In the data rows, 50 means zero.
Here are some numbered points:
[45,57,58,62,41,58,53,35,51,44,68,62,33,54,50,64,74,36,42,52,68,43] 0
[43,67,63,71,46,55,35,46,43,48,50,66,34,57,42,61,63,48,43,56,59,42] 1
[67,62,16,45,59,52,65,51,69,63,36,21,88,47,58,25,43,56,58,45,64,89] 2
[45,57,38,63,26,52,39,79,25,48,63,48,19,34,22,39,44,52,59,49,56,50] 3
[46,37,55,28,61,54,46,34,64,49,30,58,54,56,65,54,39,50,50,52,41,54] 4
[28,69,83,56,64,73,57,53,31,37,34,31,57,49,0,13,61,64,46,46,34,76] 5
[47,68,64,80,42,52,42,32,57,46,56,69,31,79,45,56,58,55,42,57,74,51] 6
[39,36,52,23,53,47,62,37,57,47,34,52,69,57,55,66,61,45,42,48,55,72] 7
[56,54,61,44,37,73,55,41,58,40,56,59,52,40,79,81,57,42,22,47,49,52] 8
[32,48,49,28,74,53,71,22,62,34,30,61,99,30,67,67,41,62,45,47,20,61] 9
[51,47,46,29,55,40,48,59,68,42,62,52,52,61,84,62,47,21,79,46,65,48] 10
[55,45,37,29,56,47,49,51,52,47,46,51,53,54,76,80,64,45,46,45,45,49] 11
[72,59,17,38,61,45,60,42,70,57,55,11,83,51,79,33,59,42,51,50,64,64] 12
[6,70,48,60,83,64,51,34,45,51,66,40,82,30,36,71,54,59,51,51,28,80] 13
[52,49,38,46,48,50,55,48,68,58,49,32,82,48,85,32,38,48,48,47,73,52] 14
[55,51,45,31,57,42,53,60,60,46,66,47,53,55,81,60,63,19,80,41,73,43] 15
[63,54,64,44,43,67,40,37,41,48,58,55,47,50,57,65,57,37,29,51,40,33] 16
[48,30,29,40,53,26,71,41,64,64,46,12,76,65,65,60,27,72,71,50,47,62] 17
[38,59,48,59,19,57,31,85,21,50,60,46,15,28,7,42,44,43,42,43,48,53] 18
[53,37,39,47,60,36,48,62,46,55,55,43,57,57,73,55,36,59,48,47,52,34] 19
[50,55,35,45,54,50,69,42,67,48,38,28,77,52,60,75,59,58,48,46,69,78] 20
[55,48,27,51,55,44,69,38,69,51,40,23,83,52,54,37,63,49,57,53,65,65] 21
[47,50,50,53,36,34,42,65,42,57,46,64,16,64,34,47,45,59,66,65,47,13] 22
[61,56,47,50,49,55,46,62,41,60,62,45,31,50,50,56,58,38,52,46,61,43] 23
[47,60,41,58,34,50,41,65,28,45,67,44,23,43,26,46,66,44,55,49,56,43] 24
[67,50,17,57,41,50,84,67,54,60,41,10,61,38,30,11,55,50,67,48,69,67] 25
[51,50,38,35,58,40,59,76,37,58,53,52,48,57,54,69,49,41,54,50,66,43] 26
[50,51,37,56,36,39,44,69,48,59,46,51,62,50,52,48,47,74,45,48,49,45] 27
[56,63,54,57,38,65,32,39,50,43,54,48,42,50,63,59,67,45,32,52,65,35] 28
[47,43,39,64,77,40,66,47,64,43,52,27,82,61,58,41,28,62,69,62,54,64] 29
[55,32,40,15,41,41,43,39,61,41,35,56,63,34,85,40,82,27,41,47,36,35] 30
[64,53,36,46,61,52,53,50,44,53,63,35,36,49,73,54,46,30,57,43,67,42] 31
[56,73,65,61,37,63,39,37,55,43,59,61,29,64,48,62,80,39,44,61,74,44] 32
[47,57,73,76,73,47,9,37,32,58,68,50,15,50,34,44,28,50,54,53,2,21] 33
[17,65,42,58,79,58,54,35,52,54,61,36,83,36,43,65,47,62,55,51,28,78] 34
[66,45,64,67,47,65,40,23,46,49,44,67,12,47,48,42,57,51,30,61,55,5] 35
[31,68,45,55,39,43,47,95,32,56,50,56,58,30,4,46,58,58,41,47,40,68] 36
[53,53,32,48,58,49,63,43,65,54,39,29,69,50,53,59,50,61,48,48,64,68] 37
[43,35,69,73,43,57,29,29,49,48,60,76,2,46,36,0,58,50,46,62,56,29] 38
[58,57,58,37,42,72,42,34,62,42,45,54,56,47,76,62,46,51,31,52,36,49] 39
[79,40,47,38,41,66,49,23,85,53,43,37,63,58,76,28,43,37,55,44,57,72] 40
[75,48,40,45,50,74,56,35,87,52,35,18,66,59,49,20,49,50,66,52,71,91] 41
[48,33,67,58,32,50,49,68,37,44,37,61,17,44,41,35,39,47,42,59,49,24] 42
[71,53,28,52,38,49,38,56,61,59,58,60,47,54,68,8,15,50,53,50,42,44] 43
[50,44,43,61,35,32,46,78,34,63,49,60,28,39,21,42,42,47,53,54,41,42] 44
[37,41,68,59,31,61,51,61,51,40,55,37,52,39,48,41,26,55,45,56,27,76] 45
[85,75,39,82,45,40,19,46,39,65,62,59,19,94,58,59,54,50,65,48,67,63] 46
[69,52,56,53,47,61,38,44,47,51,61,45,41,55,68,43,58,28,49,53,54,41] 47
[56,49,50,39,61,45,51,45,36,38,46,38,54,37,76,67,77,32,40,48,59,29] 48
[62,52,73,61,56,52,45,42,57,52,55,56,35,84,68,82,65,41,60,59,78,55] 49
[30,60,69,57,67,65,52,52,33,27,53,36,59,41,18,24,40,54,62,54,27,73] 50
[46,59,46,47,61,59,66,43,43,53,50,43,67,31,24,58,71,55,49,53,51,48] 51
[56,73,64,72,40,55,31,34,51,40,52,61,26,71,53,49,56,47,30,57,71,30] 52
[38,44,45,29,61,47,83,30,64,23,24,58,93,59,90,77,64,36,44,44,47,68] 53
[63,38,39,41,70,46,52,52,42,49,59,53,49,48,81,68,60,36,54,40,64,19] 54
[46,57,66,56,61,45,48,42,41,47,67,50,39,67,54,73,52,36,60,48,52,52] 55
[64,47,61,58,44,62,37,32,44,52,46,65,16,47,57,48,56,46,30,59,53,10] 56
[43,57,34,46,35,45,49,68,28,47,58,43,33,40,32,48,47,52,64,47,48,54] 57
[51,53,53,71,28,59,59,62,52,46,62,65,29,53,41,57,57,40,44,37,62,58] 58
[66,47,40,51,70,43,46,56,48,47,67,43,50,44,62,34,59,34,62,45,79,45] 59
[65,62,29,34,57,49,45,62,46,51,64,35,30,56,83,55,48,24,58,47,54,39] 60
[46,55,40,59,37,48,42,82,23,53,58,48,33,31,26,42,43,50,63,53,46,52] 61
[40,46,41,41,60,36,65,40,68,45,32,57,78,58,72,62,31,57,51,48,44,73] 62
[48,35,48,30,64,57,43,29,78,49,40,55,65,33,66,67,41,60,48,51,38,36] 63
[51,48,16,55,51,32,53,59,65,60,47,24,82,54,59,44,23,80,72,58,41,72] 64
[18,64,48,75,55,32,20,64,66,71,52,76,65,62,23,51,0,83,57,46,24,77] 65
[67,53,31,36,54,44,59,42,70,54,54,20,85,47,78,39,63,43,53,50,56,58] 66
[65,58,26,60,61,44,43,61,45,65,67,42,27,48,66,63,41,31,63,44,75,31] 67
[68,47,60,44,49,72,62,37,68,39,69,41,53,47,73,54,40,38,40,48,59,35] 68
[52,34,43,28,60,36,48,50,48,43,41,56,56,51,84,66,55,46,51,46,36,37] 69
[59,64,59,53,42,56,39,40,52,43,57,59,33,59,56,62,79,37,46,57,73,37] 70
[38,30,68,69,64,47,27,41,36,55,70,62,15,57,53,35,33,53,56,42,31,22] 71
[33,39,45,22,75,50,76,28,66,24,32,58,85,63,78,67,39,39,51,45,55,77] 72
[68,58,36,37,59,53,51,56,47,48,68,40,37,57,83,89,52,29,52,43,67,41] 73
[73,46,19,51,47,52,84,54,58,55,41,6,63,41,53,18,64,44,65,47,75,59] 74
[39,57,79,49,68,62,51,47,36,26,30,40,58,45,29,34,65,56,34,55,54,51] 75
[43,68,65,77,27,57,36,46,57,55,54,76,45,59,32,23,41,75,38,57,55,52] 76
[56,50,57,42,42,65,52,46,52,40,53,60,50,43,78,78,55,44,29,47,46,47] 77
[57,38,42,45,56,39,49,65,39,55,56,44,46,57,75,60,44,49,47,44,59,28] 78
[40,66,43,44,47,47,49,75,30,57,50,55,52,32,16,64,64,53,40,44,42,53] 79
[60,60,70,55,40,53,34,34,47,46,52,58,40,67,71,85,68,37,44,49,53,50] 80
[43,37,50,42,55,37,60,53,33,53,34,44,71,55,66,56,62,56,36,46,45,43] 81
[41,59,40,63,37,49,43,89,11,53,59,41,28,26,13,45,45,48,67,54,44,52] 82
[66,56,39,35,56,46,59,56,43,52,70,41,33,49,74,67,69,20,51,46,77,29] 83
[53,56,60,70,40,47,40,32,63,49,64,74,41,62,62,54,43,64,39,47,58,50] 84
[45,45,35,42,77,45,71,29,62,42,44,28,83,53,65,81,38,64,56,60,54,64] 85
[40,43,56,34,66,38,63,34,68,28,37,51,75,61,84,64,50,39,47,46,63,61] 86
[36,52,41,41,68,39,66,46,62,51,41,31,85,59,68,51,33,55,61,47,39,70] 87
[57,38,62,52,43,68,55,31,43,28,53,54,36,41,66,57,65,43,25,52,61,35] 88
[40,71,78,82,30,64,29,32,65,51,54,82,50,68,44,26,37,78,29,56,56,57] 89
[66,51,35,56,74,55,58,46,62,44,57,25,57,49,70,68,52,51,62,64,66,46] 90
[60,56,24,50,49,50,66,58,59,58,43,20,66,40,46,28,58,50,58,48,66,61] 91
[57,42,44,16,62,49,56,33,69,48,32,47,65,59,91,71,61,37,52,47,49,60] 92
[39,56,51,71,81,36,54,60,60,73,84,72,27,90,52,87,42,50,70,56,79,47] 93
[41,48,48,55,68,47,59,46,48,38,37,45,79,49,42,31,39,63,59,61,48,74] 94
[65,54,46,40,53,50,56,50,45,48,64,47,28,48,70,62,72,24,48,50,74,22] 95
[52,58,37,50,32,48,60,97,43,65,39,54,22,19,6,38,29,43,62,63,45,17] 96
[67,47,47,51,44,57,54,45,48,43,63,49,29,50,70,70,60,35,47,48,79,33] 97
[50,35,32,36,57,34,89,51,45,55,22,28,76,57,57,53,54,57,51,39,48,54] 98
[49,50,42,60,41,41,42,58,57,56,44,52,73,58,66,45,42,80,44,48,47,50] 99
[47,52,43,55,24,47,52,84,29,54,51,63,36,21,24,46,42,54,40,47,49,49] 100
[50,47,54,55,48,61,61,43,54,46,61,51,54,51,74,80,49,45,35,46,55,61] 101
[45,64,48,53,51,58,38,85,29,54,45,34,56,26,9,14,73,56,55,57,32,77] 102
[30,69,75,84,55,42,27,33,56,45,65,62,25,95,1,51,29,63,68,63,29,79] 103
[51,57,29,53,58,46,60,46,68,60,50,32,75,55,60,48,31,66,62,49,39,71] 104
[30,48,60,64,59,42,56,39,81,61,2,51,70,72,33,0,40,75,48,51,38,76] 105
[68,54,29,58,65,47,56,56,56,48,59,28,47,60,61,59,48,55,68,64,71,44] 106
[59,42,41,38,35,46,44,59,52,44,44,64,56,50,69,51,31,62,40,49,44,46] 107
[37,33,24,49,45,34,56,55,62,70,35,32,86,61,55,27,25,70,67,38,38,57] 108
[40,36,22,59,50,16,59,53,61,52,49,34,75,63,69,84,30,86,71,60,37,44] 109
[59,54,58,38,43,72,43,31,56,39,47,54,55,42,79,61,45,53,28,49,31,44] 110
[59,64,21,43,56,50,61,60,58,62,38,28,83,42,46,37,48,56,53,44,57,83] 111
[63,55,55,60,45,57,38,42,48,47,55,50,37,62,49,54,57,44,44,51,62,61] 112
[67,46,60,57,50,60,36,30,42,57,42,65,9,48,55,47,57,44,33,63,52,0] 113
[53,41,18,55,51,38,50,57,67,62,51,21,84,62,55,50,29,72,77,52,46,62] 114
[55,65,60,60,48,55,39,49,54,45,54,63,32,76,58,72,69,39,48,62,82,43] 115
[55,54,41,49,50,56,49,80,44,45,49,33,33,28,28,34,45,46,71,53,53,35] 116
[35,44,54,33,70,39,71,31,69,27,40,55,74,59,78,68,57,34,54,44,68,61] 117
[63,61,33,29,62,54,52,58,41,44,63,30,45,50,65,51,52,34,59,50,47,48] 118
[57,47,49,49,66,44,71,63,53,67,74,55,34,64,66,63,51,28,67,45,74,46] 119
[45,60,58,49,54,50,49,75,37,58,69,30,52,29,30,65,63,41,59,49,36,61] 120
[30,44,47,25,67,45,75,36,60,35,32,50,85,54,63,49,56,42,51,46,50,68] 121
[51,64,63,71,68,51,18,45,28,57,54,38,18,51,13,29,59,54,62,58,15,32] 122
[62,56,60,33,43,74,39,28,53,36,47,52,53,40,82,72,48,48,24,50,34,40] 123
[64,46,63,53,47,55,43,31,43,50,43,63,29,44,56,52,65,47,35,61,48,7] 124
[29,57,57,60,44,55,56,56,60,65,58,59,58,65,33,43,45,61,60,47,40,79] 125
[54,34,39,38,47,41,34,47,51,53,38,67,56,52,67,29,65,45,45,43,36,41] 126
[38,36,46,27,58,44,60,35,70,48,27,50,74,58,73,23,48,35,49,46,40,64] 127
[36,54,65,49,76,59,58,52,48,36,65,45,65,40,36,66,53,46,69,55,47,55] 128
[45,53,55,48,47,39,41,58,43,49,46,59,29,65,37,50,51,56,66,64,42,18] 129
[40,63,43,63,24,42,40,83,33,74,57,65,27,42,0,23,49,68,56,53,41,57] 130
[60,45,23,46,25,26,29,79,37,69,52,65,39,42,55,39,7,70,36,40,32,36] 131
[52,38,43,25,59,47,57,36,69,52,34,45,69,57,79,57,54,43,53,45,47,60] 132
[70,35,50,41,64,40,45,60,46,52,57,62,44,67,72,48,55,43,59,42,70,34] 133
Which five points above are nearest to each new point by angle? Their numbers follow each, nearest first.
[54,28,42,23,45,41,51,46,49,36,39,66,59,44,76,56,72,38,39,47,54,33] 30 69 48 11 126
[54,29,59,75,58,42,36,47,24,60,61,59,11,51,36,28,39,52,49,51,35,23] 71 33 38 122 42
[54,47,48,60,48,61,45,66,48,45,51,43,21,33,31,21,36,49,68,56,56,28] 116 96 3 42 61
[59,70,62,66,41,59,32,36,51,43,52,58,30,67,55,48,53,46,31,56,65,36] 52 6 32 28 1
[60,46,40,40,29,45,44,60,54,41,45,62,54,51,67,45,21,65,40,49,46,48] 107 131 43 99 27
[43,63,59,50,41,43,55,86,42,60,51,41,59,26,7,52,53,41,47,36,38,80] 36 79 120 102 82
[52,52,32,53,50,49,67,42,65,51,47,32,73,51,52,43,61,47,54,52,64,64] 21 37 2 91 12
[58,56,68,59,42,46,31,36,43,57,54,61,29,81,72,89,68,36,42,46,53,48] 80 49 115 55 70
[54,54,49,55,47,43,31,65,61,56,57,55,47,45,56,22,43,49,58,52,47,55] 43 131 130 76 38
[60,52,37,51,72,55,60,46,58,45,55,27,63,45,62,68,57,50,62,61,60,49] 90 106 85 12 37
[54,57,60,58,62,44,27,41,34,62,40,48,15,59,32,33,63,39,59,59,38,24] 122 33 129 113 22
[55,46,40,41,63,44,51,62,39,52,56,54,52,42,64,67,58,40,51,42,57,29] 54 78 83 26 48
[36,43,65,68,41,50,37,61,41,53,45,69,8,54,33,24,25,52,51,53,40,26] 42 71 38 22 44
[47,35,48,28,63,54,45,31,80,49,38,56,66,39,69,65,41,56,48,49,38,40] 63 4 132 9 92
[49,52,64,69,43,49,47,30,57,47,59,76,33,58,60,60,48,63,35,50,65,45] 84 6 52 89 1
[39,43,44,44,58,37,78,49,44,46,19,51,66,54,28,47,63,66,35,44,53,51] 98 81 121 51 105
[46,39,44,32,64,46,57,38,76,51,37,51,73,57,77,61,49,47,48,51,50,62] 132 92 86 72 62
[62,50,62,60,63,51,58,54,64,59,53,52,44,82,63,88,56,50,64,58,92,58] 49 93 115 119 106
[54,42,57,52,37,51,52,58,59,59,52,62,63,44,59,40,35,53,32,42,42,59] 107 45 99 131 43
[64,42,25,47,18,34,42,55,35,69,45,54,55,40,52,39,27,74,33,41,30,27] 131 27 107 43 99
[46,36,30,40,54,30,57,42,58,62,50,30,72,48,65,59,34,63,65,51,50,44] 17 109 114 64 108
[52,64,55,57,43,66,51,52,61,59,64,50,55,45,45,46,44,46,45,48,44,64] 125 45 89 76 58
[56,54,37,39,56,51,56,52,44,51,53,41,44,56,70,66,50,39,54,43,58,41] 73 60 31 83 54
[46,46,38,66,76,40,62,43,69,42,47,28,74,59,56,49,35,58,64,61,60,63] 29 85 87 104 114
[37,54,62,41,70,56,62,63,45,43,68,34,77,31,32,63,61,38,65,49,44,60] 128 120 13 51 34
[43,62,50,39,55,49,68,64,48,51,47,38,81,28,2,50,71,54,54,46,48,54] 51 79 36 102 120
[33,60,68,79,69,49,13,37,52,59,68,55,44,50,31,46,17,73,57,57,0,43] 33 65 122 103 71
[46,50,28,36,68,36,68,39,70,50,39,33,86,50,79,77,50,57,48,53,50,63] 85 20 62 87 37
[53,65,65,69,44,54,34,37,49,47,53,62,26,64,47,54,52,47,40,56,56,36] 52 1 6 32 35
[31,60,86,71,76,63,57,52,28,35,34,40,39,50,0,6,39,75,38,54,44,58] 5 50 75 122 102
[37,63,68,66,49,64,47,46,37,39,34,39,53,30,4,19,60,61,38,59,33,65] 5 50 102 75 36
[45,30,68,43,35,53,44,59,70,61,46,85,57,47,74,54,21,53,29,41,43,67] 107 4 39 62 77
[75,44,51,36,40,68,47,25,74,51,46,41,58,55,76,40,49,37,47,45,55,62] 40 41 68 132 92
[65,60,57,38,44,72,42,28,54,36,54,47,45,46,71,76,50,42,27,53,51,39] 123 8 39 77 110
[48,40,50,42,41,56,42,58,71,56,50,78,51,48,70,51,24,56,26,41,48,74] 107 62 39 4 84
[46,39,65,49,40,54,53,57,54,60,53,69,59,40,47,38,38,52,34,43,38,57] 45 76 89 100 125
[33,42,72,79,56,54,26,39,36,52,76,63,0,47,11,0,71,50,56,57,64,20] 38 122 71 35 24
[58,49,35,49,74,52,66,45,59,48,51,34,62,55,63,52,26,54,63,62,52,54] 29 85 90 104 87
[55,58,27,51,71,40,62,31,73,61,52,30,83,56,69,48,16,67,64,49,26,68] 104 87 64 114 29
[42,39,47,48,44,52,56,47,52,53,41,70,63,49,51,48,37,62,33,41,47,44] 107 99 9 62 131
[52,52,64,64,49,59,42,35,51,35,48,54,46,45,42,6,66,46,35,59,73,36] 38 35 52 75 76
[60,37,32,43,59,36,51,64,33,52,54,43,42,60,61,60,62,49,51,49,51,30] 78 54 26 19 133
[49,47,29,41,65,31,63,38,72,42,47,26,79,48,78,77,48,46,59,57,53,49] 85 90 132 66 86
[58,53,69,54,44,68,40,41,46,47,58,60,37,45,56,50,53,42,25,48,42,38] 16 56 88 35 124
[32,52,65,48,83,60,59,55,45,31,64,37,73,28,32,59,53,47,69,56,35,50] 128 13 50 34 51
[68,36,44,34,57,50,48,34,81,54,38,42,59,66,72,27,39,42,63,45,50,71] 40 41 127 132 4
[41,60,36,43,55,52,66,57,36,56,54,37,66,30,17,59,68,57,58,49,49,58] 51 79 120 36 102
[44,57,43,30,64,58,55,53,38,43,46,41,78,29,36,51,69,45,53,47,36,51] 51 13 128 79 9
[53,58,72,60,44,44,32,37,46,56,50,67,36,81,62,79,67,45,48,45,50,59] 80 49 115 55 6
[57,50,36,62,62,44,38,57,42,62,70,46,24,51,64,59,38,37,62,42,63,29] 67 31 23 60 78
[21,70,53,70,35,63,46,59,54,61,65,56,66,43,19,45,47,58,56,48,43,92] 125 36 65 13 34
[65,59,58,45,46,32,47,69,39,38,50,40,48,28,54,51,85,50,41,65,48,24] 48 95 124 83 30
[65,47,51,51,80,49,41,38,47,58,62,62,27,55,48,31,34,50,69,49,56,24] 71 33 113 38 133
[56,54,36,43,54,38,75,77,35,54,66,49,40,53,55,92,64,35,53,48,83,45] 26 83 73 119 95
[32,44,67,62,56,54,48,47,48,40,51,73,57,38,29,57,21,60,46,53,35,45] 65 50 33 103 45
[55,50,50,63,25,33,28,73,21,57,42,51,18,41,13,36,52,59,53,52,25,31] 44 130 18 61 3
[43,38,38,44,56,26,81,47,49,51,15,55,62,60,32,53,65,70,33,43,59,44] 98 81 7 121 105
[46,55,59,65,38,60,61,59,49,40,57,57,39,51,36,50,54,42,47,39,54,63] 58 18 3 24 0
[38,47,65,67,34,50,40,67,46,49,41,70,8,56,30,19,24,52,49,55,41,27] 42 22 38 44 71
[35,56,63,44,90,65,64,52,37,29,50,35,95,39,38,41,60,48,62,57,41,55] 128 94 50 13 34
[34,33,72,59,56,59,39,36,56,40,56,70,37,50,59,48,31,52,59,53,38,30] 71 33 38 35 56
[35,51,63,43,77,53,61,66,40,38,65,29,81,27,25,54,61,40,69,51,36,59] 128 120 50 13 51
[55,49,57,54,35,39,51,68,50,45,58,39,52,40,58,51,56,57,42,46,43,61] 45 27 120 100 36
[62,42,35,50,22,43,47,50,39,60,48,56,52,40,55,45,33,67,31,42,37,31] 131 107 27 43 99
[44,49,43,42,63,54,66,45,43,57,36,34,77,36,19,29,86,51,55,51,48,66] 51 102 5 91 21
[43,70,49,32,64,62,52,73,37,47,49,38,77,26,9,37,64,48,61,51,37,59] 102 51 36 79 120
[51,51,76,51,54,74,49,28,74,37,29,59,59,63,60,63,48,64,33,51,69,57] 39 8 4 86 110
[60,45,39,43,58,39,51,62,38,58,65,47,42,54,58,38,60,31,73,39,75,44] 59 15 119 133 31
[37,51,45,28,65,54,67,32,57,41,32,52,93,28,56,64,52,61,48,46,25,63] 9 121 53 72 62
[67,47,62,68,59,52,51,49,65,50,60,54,39,92,73,89,52,43,55,52,86,57] 49 115 93 80 55
[57,57,71,60,38,47,31,36,41,50,49,56,33,67,58,72,65,42,48,49,50,52] 80 49 112 32 1
[57,28,39,35,40,50,59,36,56,55,32,61,67,34,56,38,69,44,36,44,45,46] 30 126 127 132 7
[58,31,45,25,57,38,40,54,41,43,45,57,46,47,87,67,64,43,49,45,35,25] 69 11 54 30 48
[48,58,68,46,58,55,51,82,47,50,54,39,55,38,28,61,46,39,65,39,42,73] 120 36 128 102 79
[45,64,33,53,28,51,36,73,22,47,66,38,22,35,24,46,67,48,56,46,49,46] 24 3 57 18 82
[55,46,48,61,51,36,18,58,63,52,50,60,49,61,62,11,31,58,51,53,55,57] 43 76 89 99 105
[52,60,66,53,61,43,46,42,40,51,71,43,34,77,64,76,62,28,63,45,59,55] 55 49 80 115 73
[35,62,55,30,82,64,69,55,37,22,51,34,86,37,31,65,52,48,61,45,37,65] 128 13 34 51 50
[41,50,54,64,28,47,58,53,40,46,66,65,48,50,48,67,44,52,37,45,55,56] 58 101 84 0 100
[53,48,52,44,60,50,65,71,57,71,77,67,31,59,64,74,47,29,68,46,70,46] 119 93 26 15 73
[41,40,71,58,37,55,50,57,44,41,47,49,61,46,47,49,29,59,40,51,39,70] 45 50 65 125 5
[42,41,63,71,41,55,32,42,45,50,61,70,13,42,29,5,55,51,47,59,51,39] 38 42 76 71 35
[50,56,41,49,28,49,44,82,29,54,47,58,39,19,27,42,48,52,38,50,45,46] 100 18 61 82 44
[46,29,74,73,61,50,35,36,29,61,67,64,8,57,48,35,27,51,48,46,44,15] 71 33 38 35 113
[53,40,50,38,60,53,45,50,45,41,45,50,52,55,65,48,43,49,49,46,43,41] 69 4 19 78 54
[17,55,48,76,64,23,10,49,74,65,52,81,69,71,32,53,0,88,69,51,12,70] 65 103 125 99 64
[65,55,41,59,45,41,22,63,68,58,52,63,47,55,67,10,23,61,52,49,46,61] 43 131 99 65 107
[64,51,61,41,43,67,44,36,49,47,54,58,52,49,59,64,59,38,35,49,45,39] 16 123 8 77 110
[58,57,58,56,47,52,54,59,43,63,64,45,37,60,39,39,59,29,54,48,66,48] 23 24 119 58 47
[48,58,66,43,60,55,50,95,47,51,53,33,60,27,20,58,47,39,66,37,34,74] 120 36 102 79 82
[45,35,64,66,38,54,33,36,56,45,54,71,20,48,43,4,58,48,44,54,53,24] 38 35 56 42 113
[43,55,45,43,57,55,68,52,46,57,51,45,75,32,26,60,63,57,47,48,46,60] 51 13 79 34 36
[57,42,42,18,61,47,45,34,70,39,33,52,65,55,92,73,71,31,48,47,45,49] 92 132 11 69 30
[49,55,50,58,55,30,41,79,35,69,44,58,38,43,27,49,52,41,67,57,11,43] 44 82 61 122 130
[55,43,57,54,41,53,43,59,71,56,49,63,44,42,63,40,28,43,40,43,58,61] 43 107 40 84 131
[58,54,62,46,32,44,48,67,40,37,42,27,66,30,51,49,53,59,49,51,24,78] 45 102 120 50 36
[54,46,25,50,50,40,66,41,67,53,41,25,85,51,56,41,61,55,57,51,59,59] 21 66 12 37 2
[49,58,67,74,40,48,41,24,63,48,65,76,40,65,60,68,49,66,33,47,63,52] 84 6 89 52 1
[48,50,53,72,32,50,56,69,48,49,60,64,29,48,37,52,52,42,47,41,56,56] 58 3 18 100 24
[38,58,57,55,43,59,54,50,57,61,58,57,53,60,43,52,50,55,53,46,42,68] 125 103 65 89 76
[25,62,78,66,62,65,50,47,21,36,30,48,49,38,0,18,63,63,28,51,35,67] 5 75 50 102 36
[44,40,58,69,37,52,33,44,44,53,61,71,5,43,30,8,50,53,50,59,53,32] 38 42 71 35 76
[53,22,65,79,69,47,40,36,27,58,66,60,10,54,46,26,35,49,47,51,41,21] 71 38 33 35 113
[49,57,68,67,65,52,16,38,39,55,63,50,24,49,45,44,32,50,48,53,7,28] 33 71 122 113 56
[40,54,58,73,56,40,49,40,62,56,64,56,42,73,41,56,58,52,50,62,74,40] 6 93 115 49 52
[36,36,76,64,33,57,52,52,40,34,43,44,63,42,44,43,26,63,35,53,31,72] 45 50 5 94 75
[25,60,78,55,80,67,56,45,36,22,49,33,71,41,20,18,37,54,64,57,17,79] 50 5 94 75 128
[41,34,70,77,38,58,32,31,55,45,58,74,7,51,37,1,54,51,41,54,57,19] 38 35 56 71 42
[44,60,53,58,51,56,42,74,35,54,46,39,55,40,16,27,73,53,57,56,42,80] 102 36 5 50 130
[43,35,44,44,52,35,61,47,36,55,35,48,77,50,65,59,61,59,38,47,42,40] 81 98 69 53 9
[56,37,38,40,44,48,41,48,66,53,44,59,58,44,74,21,53,41,49,45,34,46] 126 30 127 43 40
[53,66,63,61,28,70,21,39,43,40,55,56,33,50,61,65,72,43,24,51,66,31] 28 70 32 52 1
[50,62,44,51,52,55,44,78,33,56,51,37,49,33,24,28,69,49,56,55,42,66] 102 36 82 61 120
[46,56,37,54,23,41,48,96,22,59,47,61,36,14,13,38,42,56,43,49,45,49] 100 61 44 82 18
[60,54,33,47,65,49,53,48,49,55,59,33,45,50,70,57,47,38,56,47,64,47] 31 60 73 67 90
[51,34,48,42,48,44,60,42,61,56,25,54,68,55,62,35,60,55,39,39,44,59] 127 132 98 121 105
[55,35,49,30,42,52,44,49,58,52,46,64,56,41,68,49,56,40,41,47,47,47] 30 126 69 92 132
[52,35,33,43,40,38,48,58,50,50,45,47,49,49,65,21,39,56,55,46,58,45] 43 108 131 14 126
[41,33,42,30,53,42,74,41,53,41,34,57,74,44,74,60,66,39,36,46,59,53] 53 121 7 117 86
[41,30,59,68,57,46,29,44,41,59,69,51,20,57,57,41,40,54,63,40,34,32] 71 33 38 122 22
[57,34,44,25,44,48,42,50,59,50,42,61,59,40,66,42,63,38,45,48,50,45] 30 126 69 132 92
[49,46,68,72,63,51,43,45,58,59,48,59,40,80,40,55,33,67,59,55,61,70] 103 6 93 65 125
[62,58,62,41,37,69,39,34,39,46,55,56,43,51,68,67,62,44,26,51,50,36] 16 123 28 77 8
[34,60,45,47,68,54,66,45,49,52,50,45,79,39,20,59,64,58,57,49,45,55] 51 13 34 128 79
[45,39,67,72,43,56,38,41,57,52,60,74,16,57,37,17,52,52,48,54,65,27] 38 35 71 76 56
[43,60,49,44,71,52,64,50,42,50,55,39,82,39,25,51,59,53,62,56,42,55] 51 128 34 13 94
[38,46,54,32,62,48,77,38,61,25,35,47,87,51,75,76,62,38,51,43,46,64] 53 117 72 121 86
[47,32,39,56,58,31,75,59,36,47,35,40,65,62,52,46,47,66,48,43,43,45] 98 81 108 17 109
[40,50,32,40,67,30,67,44,72,60,42,29,86,63,84,60,27,57,64,48,40,67] 87 17 104 62 85
[38,61,49,52,60,55,60,42,51,50,52,50,69,45,28,60,60,56,51,51,49,52] 51 13 34 128 79
[59,61,73,61,41,47,33,36,44,48,52,59,36,74,67,86,75,35,48,49,58,52] 80 49 115 70 32
[61,49,60,61,58,47,45,57,64,58,52,56,44,78,62,66,48,53,60,56,83,58] 49 93 115 46 119
[40,58,66,54,54,53,37,69,39,59,67,36,48,30,28,59,57,47,59,49,27,59] 120 82 102 36 79
[53,42,64,52,33,57,49,57,56,55,52,74,50,43,60,47,34,54,28,44,44,50] 107 89 84 110 8
[41,62,66,81,60,40,46,37,61,55,71,62,27,81,34,58,67,45,46,64,85,34] 6 115 32 1 52
[55,51,46,63,40,48,38,53,72,56,58,75,43,50,53,18,38,54,58,53,56,50] 43 76 38 89 84
[52,42,37,47,32,34,31,66,48,63,50,63,49,43,55,41,8,68,42,43,25,39] 131 107 43 27 65
[36,38,47,26,57,43,64,36,72,40,29,57,75,60,74,29,38,36,49,46,44,65] 127 121 72 132 62
[45,36,48,43,55,37,57,56,34,53,39,44,66,56,68,57,57,56,38,45,48,38] 81 69 19 98 78
[40,57,42,42,58,53,65,55,42,55,41,35,79,31,1,60,63,58,58,46,53,57] 51 79 36 102 120
[53,44,74,65,61,53,51,47,44,48,58,61,34,93,42,55,58,46,59,55,80,75] 49 6 112 115 93
[38,43,32,30,77,38,73,32,67,39,47,38,91,56,81,87,43,57,54,52,56,75] 85 72 62 53 86
